Here are some points:
[-17. -11. -9. 15. 4. 0. 13. 0.]
[-31. 3. -30. 15. -3. -14. 34. 32.]
[-12. -19. -12. 16. 1. -2. 12. 5.]
[46. -28. 27. 6. 25. -11. -24. -28.]
[-1. 27. 25. -41. -39. 31. 7. -10.]
[-23. -8. 0. -6. 32. -7. -8. 21.]
[-37. 3. -19. 22. 9. -4. 33. 22.]
[39. -32. 20. 4. 12. -5. -31. -27.]
[-25. -1. -38. 19. -7. 2. 29. 34.]
[10. -47. 37. 19. 31. -1. -17. -40.]
[15. -41. 4. 13. 9. 18. -4. -19.]
[-11. 16. -12. -17. 26. -29. -2. 31.]
[3. 23. 16. -12. -41. 28. 12. -28.]
[0. 20. 11. -11. -43. 18. 8. -13.]
[-18. -5. 7. -4. 21. -12. -7. 21.]
[21. 38. 14. -12. -68. 28. 11. -37.]
Here are 14 more points, each followed by its number:
[-13. 5. 3. -8. 4. 1. -7. 7.] 0
[5. -8. -9. 11. 4. -10. 9. 2.] 1
[8. -4. -16. 6. -6. -14. 1. 13.] 2
[-3. 19. -7. -14. -28. -1. 7. 22.] 3
[2. 7. -31. 10. -3. -11. 12. 30.] 4
[-43. 39. -76. 12. -21. -9. 50. 61.] 5
[-10. 16. -65. 14. -39. -14. 29. 62.] 6
[15. 41. 8. -12. -54. 29. 14. -15.] 7
[3. -6. -1. 12. 12. 3. 12. -11.] 8
[-28. 7. -48. 13. -29. -16. 33. 48.] 9
[7. 27. 8. -11. -42. 19. 12. -12.] 10
[-4. 4. 8. -5. -11. 19. 0. -10.] 11
[-80. -59. -4. -16. 127. -92. -56. 104.] 12
[-5. 21. -1. -10. 0. -1. -1. 7.] 13
Which two of these numbered points are nearest to each point below, ignoring the 2 directions in which the first points spread most? Their numbers follow each, nearest first.
[12. 36. -9. -19. -65. 21. 13. -3.] > 2 4
[-22. -14. -6. -8. 36. -37. -11. 42.] > 3 0
[127. -127. 127. -8. 111. 22. -123. -127.] > 11 0
[-79. -60. -19. 13. 127. -98. -57. 95.] > 12 0
[3. 21. -2. -5. -36. 16. 2. 6.] > 7 10
[73. -40. 30. 0. 25. 3. -49. -44.] > 4 2
[6. 27. 12. -10. -47. 22. 6. -17.] > 10 7
[-16. 8. -19. 10. 9. -7. 21. -2.] > 8 1
